Some points, each followed by its number:
-0.95  0.42 -0.15 -0.10  0.64  0.18  0.47 -0.69 -0.12  0.43  0.69  0.04  0.99 -0.09  0.40 -0.19 0
-0.31 -0.04  0.13  0.18  0.12  0.17  0.18 -0.36 -0.24 -0.13 -0.21 -0.16  0.10  0.24 -0.09  0.01 1
-0.51  0.03 -1.14 -0.62 -1.18  0.07 -0.50  1.18 -0.26 -0.88 -0.59  1.32  0.32 -0.67  0.37  0.58 2
 0.27  0.89  0.27  0.57  1.57  1.16 -0.31 -1.00 -1.18  0.49  0.24 -0.36 -0.42 -0.86  0.08 -1.11 3
-0.20  1.29 -0.26  0.52  0.33  1.33 -0.65  0.37  0.05 -0.70  0.47  1.55  0.91  0.28  1.20 -0.40 4
 1.12 -1.01  0.24 -0.86  2.10 -0.49 -1.31  1.09  0.56 -0.77 -1.47  1.45 -1.25 -0.41 -1.22  1.22 5
-0.29  0.18 -0.59  0.56 -0.19  0.09 -0.28 -0.15  0.95  1.12 -0.77 -2.67  0.49 -0.25  0.21 -0.04 6
-1.55  0.35 -0.36  1.15  0.35 -0.31 -0.43 -0.57  0.18 -0.93 -0.46  0.10  1.12  0.96  0.53  0.08 7
-1.14  0.06 -1.63 -0.73 -2.70  0.15 -0.44  2.45 -0.15 -1.64 -0.55  1.64  0.62 -0.61  0.70  0.56 8
-1.15  0.88  2.20  0.94  3.76 -2.09  2.38  1.32  2.28  0.68 -1.00 -0.18 -4.54 -0.49 -2.54 -2.03 9
-0.73  1.10  0.51  0.58  1.02 -0.82  0.25  0.09  0.36 -0.03  0.18  0.51 -0.47  0.10  0.38 -0.21 10
-0.94 -1.05  0.04  0.37  0.55  0.98  0.63 -2.27 -1.63 -0.91 -1.10 -0.14  0.71 -0.65 -0.28  0.86 11
-0.10  2.24  0.50 -0.09 -1.57  4.10  3.61  0.61  1.03  0.52  0.10  1.16  2.06  1.40  1.27 -1.50 12
 1.01 -0.73 -0.87 -0.14 -0.44  0.72 -0.99 -0.55 -0.04  0.06 -0.21  1.25 -0.34 -0.50 -0.27 -0.07 13
-0.32  0.04 -0.50 -0.29 -0.61  0.18 -0.10  0.62 -0.15 -0.43 -0.28  0.64  0.10 -0.31  0.15  0.27 14
-0.29  0.08  0.97  0.02  0.30  0.44  1.55 -0.67 -0.13 -0.15  0.88  0.25  0.68  0.59  0.37  0.32 15
 0.55  0.01  0.26 -0.12 -0.35 -0.51  0.04 -0.50  0.25  0.36  0.38  0.68 -0.32  0.08  0.06 -0.12 16
 0.77 -0.20 -0.70  0.00 -0.11  0.70 -0.91 -0.07 -0.17  0.04 -0.19  0.70 -0.27 -0.51 -0.01 -0.15 17
-0.57  0.00 -0.95 -0.68 -1.37  0.14 -0.14  1.40 -0.14 -0.82 -0.47  1.03  0.43 -0.62  0.34  0.51 18
Which point above is nearest to each new point by angle? Its number follows each.
-0.38  1.56  0.44  0.84  1.70  1.80 -0.32 -0.78 -1.18  0.12  0.10 -0.23 -0.35 -1.05  0.28 -1.70 3
-1.45  0.90 -1.59 -1.22 -0.03  0.28  0.16  0.39 -1.84  0.66  0.50 -1.09  2.73 -1.04  1.47  1.44 0
 0.34  0.26 -0.83  0.28 -0.64  0.50 -0.90  0.18 -0.26  0.22  0.33 -0.03  0.18  0.07  0.42 -0.36 17
-0.04 -0.49  0.51 -0.07 -0.01  0.15  0.12  0.40  0.43  0.00  0.14 -1.49 -0.26 -0.52 -0.37 -0.37 6
-0.25  0.74  0.37  0.80  1.16  1.03 -0.16 -1.01 -1.12  0.06 -0.10 -0.43 -0.54 -0.51  0.03 -0.78 3
-0.11 -0.48 -0.05 -0.15 -0.25 -1.73  0.03 -1.11 -0.39  0.79  0.46 -0.33 -0.39  0.06 -0.15  0.66 16
 0.06 -0.89  1.05 -0.11 -0.81  0.42  0.27  0.83  0.69 -0.18  0.53 -3.07 -0.34 -1.01 -0.32 -0.54 6
-0.32  1.26  2.15 -1.03  1.08 -4.07  0.63  3.06  0.48 -0.94  2.59  0.96  0.76  3.49  0.33  0.14 10
 0.98 -0.11 -0.26 -0.32 -0.86 -0.68 -0.81 -0.80  0.33  0.88  0.23 -0.03  0.18 -0.12  0.35  0.17 16
-0.10  0.66  0.20  0.40  0.84  0.40  0.13  0.11 -0.30  0.24  0.63 -0.45 -0.14 -0.14  0.32 -0.31 3
-0.07  0.89 -0.30  0.45  0.18  1.11 -0.57  0.24  0.06 -0.57  0.31  1.17  0.72  0.20  0.93 -0.22 4
 0.76 -0.12 -0.38 -0.32 -0.97 -0.76 -0.75 -0.59  0.24  0.83  0.29 -0.20  0.24 -0.18  0.36  0.23 16
-0.13 -0.15 -0.25  0.11  0.13 -0.42 -0.49 -0.09 -0.18 -0.11 -0.55  0.04 -0.25 -0.02 -0.12  0.50 5
 1.04 -0.23 -0.27 -0.31 -1.19 -0.69 -0.71 -0.67  0.31  0.95  0.42 -0.37  0.20 -0.16  0.28 -0.05 16
 2.24 -0.21  0.27 -0.03 -0.83 -0.79 -0.91 -1.57  2.43  2.72  0.44 -2.50  0.47  0.33  0.18 -0.80 6
 0.40  1.65  0.45  0.70  1.71  1.85 -0.55 -0.86 -1.38  0.52  0.26 -0.65 -0.31 -1.51  0.44 -1.89 3
 0.39  1.19  0.39  0.65  2.17  1.80 -0.77 -1.31 -1.38  0.30  0.20 -0.04 -0.52 -1.60  0.25 -1.36 3
 0.04 -0.57  0.55 -0.05 -0.15 -0.07  0.01  0.22  0.37 -0.08  0.21 -1.47 -0.17 -0.29 -0.37 -0.32 6
 1.63  0.13 -0.83 -0.96 -1.66 -1.81 -1.39 -0.61  0.13  2.04  0.70 -0.43  0.11 -0.67  0.56  0.19 16
-0.03 -0.89 -0.12 -0.34 -0.09 -2.92 -0.16 -1.54 -0.49  1.19  0.78 -0.73 -0.67  0.09 -0.47  1.02 16
-1.24 -1.01 -0.69 -0.25  3.06  1.21 -0.37  1.46 -0.28  0.80 -2.87 -4.94 -1.51 -2.96 -1.69  1.53 6
 0.62 -0.68  0.58  0.10 -0.15 -0.77 -0.50 -0.50  0.11  0.48  0.82 -1.97  0.20  0.43 -0.23 -0.41 6
-0.13 -0.55  0.74 -0.09 -0.07  0.12  0.03  0.68  0.42 -0.12  0.11 -1.93 -0.34 -0.55 -0.34 -0.35 6
-0.84  0.03  0.28  0.52  0.55  0.19  0.34 -0.84 -0.65 -0.29 -0.75 -0.38  0.19  0.64 -0.26  0.03 1
 0.48 -0.10  0.43  0.64  0.31 -1.01  0.38  0.21 -0.03  0.28  0.00  0.29 -2.55 -0.03 -0.85 -0.12 9
-0.24  0.16  0.09  0.33  0.29  0.17 -0.02 -0.38 -0.23 -0.07 -0.31 -0.20  0.12  0.33 -0.06 -0.10 1
